In the rows, zero is written as 128.
The rows of A fall into several groups, and each row is roughly a mix of its group's hidden directions.
A, 132 rows:
[[ 99 155 101 157 179 133 140  98 100 145 132 133]
 [131 165 161 137 189 132 104 138 130 110 127 153]
 [127 161  86 138 148 109 183 111 131 158 131 131]
 [134 139 176 103  78 150 123 155  97 123 130 134]
 [122  99 157  75 140 127 167 103 141 151 146 130]
 [131 124  95 133 109  84 169 140 178 130 121 141]
 [111 143  96 160 115 119 160 128 185 120 147 145]
 [160  72 138 133 104 139 148 148 155 160 111 120]
 [124 127 133 132  97 105 169 109 176 146 155 159]
 [130 143  93 112  74  93 168 112 119 128 130 135]
 [112 116 113 162 171 154 143 125 104 143  90  94]
 [128 149 165 128 190 151 107 123 130 135 158 143]
 [104 109 131 117 120 178 161 113 159 130 171 114]
 [ 95 134 107 170 178 142 152 112 147 145 147 135]
 [168 140 108 160 171 115 129 132 125 162  92 143]
 [134 109 163  73  91 112 103 145 133 122 112 149]
 [151 119 103 139  73  81 148 151 123 120 116 145]
 [101 172 111 130 148 111 161 133 151 112 153 169]
 [126 148 139 185 190 131 129 134 129 129 141 133]
 [115 118 161 139 145 161  87  89 124 167 123 111]
 [ 96 157 111 139 129 106 107 135 113  85 161 166]
 [ 88 112 129 149  96 182 143 123 126 133 136  91]
 [129  93 111  99  74 139 159 116 135 162 118 118]
 [133 125 132 124  74  82 140 159 136  99 116 152]
 [146 121 155 103  88 129  86 153  85 124 119 114]
 [153 131  99 158  98  93 124 166 128 115  90 148]
 [125 159 154 138 144 134  60 120 119 100 110 120]
 [128 133 127 161 140 180  85 117 104 142 151 102]
 [116 130  96 170 142 164 163 114 154 133 164 128]
 [ 98 125 176 108 149 173  91 133 113 133 124 119]
 [124  95 145 130 159 148 103 136 111 154  79  96]
 [148 137 175 100 144 101 112 174 149 129 119 152]
 [127 101 179 112  72 151 117 140 143 118 135 131]
 [142 112 130 122 152 175 137 115  80 150 164 113]
 [117 151 111 126 113 105 120 187  88 100 113 124]
 [126 124 144  96 176 170 130 102 138 165 115 114]
 [120 154 166 127 162 133  96 144 144  98 158 163]
 [139 108 156  65 109 136 146 103 126 150 153 117]
 [129 141 155 118 174 147  72 148 110 104 129 126]
 [124  84 124 114 135 147 162 122 145 175  88 126]
 [128 139 123  94  69  99 127 169 116 108 126 139]
 [ 99 166 134 155 156 109 112 148 127  89 108 161]
 [ 98 108 133 138 107 185 142 100 135 147 139  92]
 [ 62 107 128 142 138 119 165 109 142 111 126 106]
 [158  92 109 158 110 132 149 140 132 143 102  77]
 [125 167 127 114 120 148 158 136 151  83 156 165]
 [123 157 126 161 160 126 144 156 147  80 146 158]
 [175 110 119 146  66 135 125 151 131 145 140 139]
 [125 169 128 117 129 166 112  97 105 143 174 151]
 [109 106 118 103  81 153 132 129  99 146 100  89]
 [111 123 163 122 163 177 103 113 103 150 113 108]
 [135 161 121 135  94 107 140 125 137  91 184 147]
 [105 138  88 119  92  98 122 149 128  79 141 145]
 [133 107 132 111  58 130 165 142 125 138 106 119]
 [102 154 108 145 129 130 156 135 167  89 164 154]
 [165 113 116 109  81  96 147 157 160 112 121 131]
 [113 106  73 137  91  96 151 120 112 124 100 121]
 [ 97 150 113  96  77  98 158 109 112 119 116 133]
 [144 110 156 113 176 150  92  93 115 149 108 124]
 [155  96 181 136 115 160 103 117 105 129 155 122]
 [ 87 151 114 118 110 144 133 125 125  91 186 124]
 [159 135 128 107 142  82 103 153 113  97  87 126]
 [149 119 112  91  72 136 132 124 112 159  97 110]
 [ 79 142  99 129 153 119 169 135 124 163 101 122]
 [137 135  95 104 128  80 130 145 100 132  77 125]
 [118  89 127 101 143 158 140  93 130 157 153  89]
 [132 149  95 196 142 159 136 122 130 121 146 136]
 [ 82 135 147 136 149 128 135 135 175  79 141 134]
 [142  88 125 126 139 154 108 128 112 168  92  87]
 [141 100 125  87  78 106 104 156 122 120 101 126]
 [132 140 173 134 178 134  84 133 106 104 132 136]
 [130 144  85 161 108  91 160 149 148 105 133 150]
 [129 126  96 196 139 154 150 120 148 142 146 124]
 [102 157 117 123 185 159 127 120 100 160 118 130]
 [138 126 102 113  59 106 158 128 138 124 146 144]
 [111 126 160 106 125 135 145 114 191 149 154 150]
 [112 134 143 110 189 144  84 124 112 125 109 106]
 [163  94 141  87 107 119 122 136 103 163  97 115]
 [111 129 136 125 178 160 135 102 122 177 157 129]
 [154  97 162  92 122 171 113 111 115 148 135 100]
 [130 141 110 153 100  83 140 151 167  94 119 151]
 [117 131  96 113  87 141 178  98 144 158 118 129]
 [123  91 120 115 107 158 124 114 106 173  98  91]
 [136 129 164 156 175 116 118 133 169 144 105 156]
 [127 117 162  90 134 185 130 117 111 151 158 119]
 [136 149  90 110 110  77 136 158 110 102 101 136]
 [132 128 179  90 155 115  85 142 104 112 121 125]
 [144 106 121 139 174 120  88 100  93 143  99 114]
 [155  88 130 145  87 103 101 143  97 110 102 119]
 [158  98 117 127  78 102 166 135 146 146 106 119]
 [113 158 146 135 188 148 117 140 156 106 152 143]
 [147  91 117 111 106 125 141 113 118 182  90 107]
 [146 134 100 158 198 122 137 119 140 149 117 128]
 [118 143 133 140 153 185 147  95 137 171 117 120]
 [102 122 159 162 145 164  88 101 101 141 116 116]
 [121 150 151 132 193 148  92 116 128 118 148 143]
 [ 60 134 118 125 139 141 148 123 142  97 163 121]
 [122 101 121  87  90 154 148 120 113 160  96 102]
 [111 133 159 112 164 182 100 106 123 145 133 105]
 [127 125 137 156 148 172 148 109 158 174 153 142]
 [117 167 148 109 156  99  98 142 118  85 125 155]
 [ 89 119 107 123 128 181 125 137 120  86 111 100]
 [ 90 151 134  98 155 138 155  88 142 118 166 133]
 [144 165 116 172 144 106 126 152 125  93 147 163]
 [103 101 115 169 154 109 120 138  98 128  87  98]
 [130 158 141 169 182 136 104 128 144 105 149 145]
 [103 123 148 127 132  98 116 157 150  72 149 158]
 [ 87 133 106 110  85 111 145 141 118  81 148 122]
 [166 107 111 168 103 165 113 136 115 167 139 122]
 [122 118 166  91 102 171 136 103 135 168 132 116]
 [148 155 166 137 160 138  77 128  96 123 145 143]
 [117 111 154 142 145 186  94 103 121 130 143  98]
 [146 140 163 135 189 137  88 143 106 130 118 125]
 [ 86 130 133 137 155 126  83 141 122  88 102  99]
 [109 153 158 124 192 148 100 124 122 115 149 133]
 [121 103 109 142 160 167 149  95 134 167 140  98]
 [ 96 124 151  90 172 139 126  94 118 126 164 112]
 [146 142 139 113 106  71 139 153 124 100 130 169]
 [139 125 160 124 151 134 133 119 183 136 181 141]
 [104 169 112 134 178 129 125 135 159  89 140 135]
 [125 160 176 107 170 146  94 138 119 129 146 148]
 [113 121 169 121 156 173  97 110  94 148 122 116]
 [167 120 147 104 136  86  96 163 132 108 107 147]
 [ 99 116 154 140 164 142 111 106 183 110 141 111]
 [140 103 111 111 102 144 170  99 126 181 122 115]
 [137 118 138  81 107 129 107 128  65 123 132 105]
 [107 116 105 102  80  94 144 138 144 114  87 116]
 [121 140  85 175 117 116 155 141 158  89 136 137]
 [114 113  79 135  76 139 164 108 134 113 129 111]
 [115 164 118 159 190 140 126 113 122 110 151 145]
 [164 141 159 109 108 147  71 148 104 129 134 138]
 [145  96  99 143  77 126 151 119 147 149  94 110]]
Here is one row from each group, named. Which group is each of the other rows in?
[111 135 145 149 178 144  82 149 142  95 118 116] -> V
[139  97 143 115 134 161 133 101 116 192 123 114] -> B
[115 136 159 121 180 148  82 146 100 123 112 122] -> W

[104 102 108 128 110 150 169 104 158 173 132 115] -> B
[107 156 142 116 189 157 115 114 134 134 166 129] -> B
[104 131 166 150 138 143 163 102 155 166 146 153] -> W
[113  93 107 153 123 163 144 117 135 166  94  95] -> V
[125 137 125 143 144 185 128  97 115 176 114 106] -> V
[126 133 126 193 181 137 119 145 131 128 111 137] -> V
[154 111 109 138  97  81 131 163 118 125  84 136] -> V
[132 133 106 102  73 140 160 124 104 158 119  98] -> W
[125 105 101  92  66 126 145 142 136 110 107 115] -> W
[105 175 107 131 143  90 160 116 146  91 116 132] -> V
[143 163 152 133 172 135 130  93 132 158 162 152] -> W
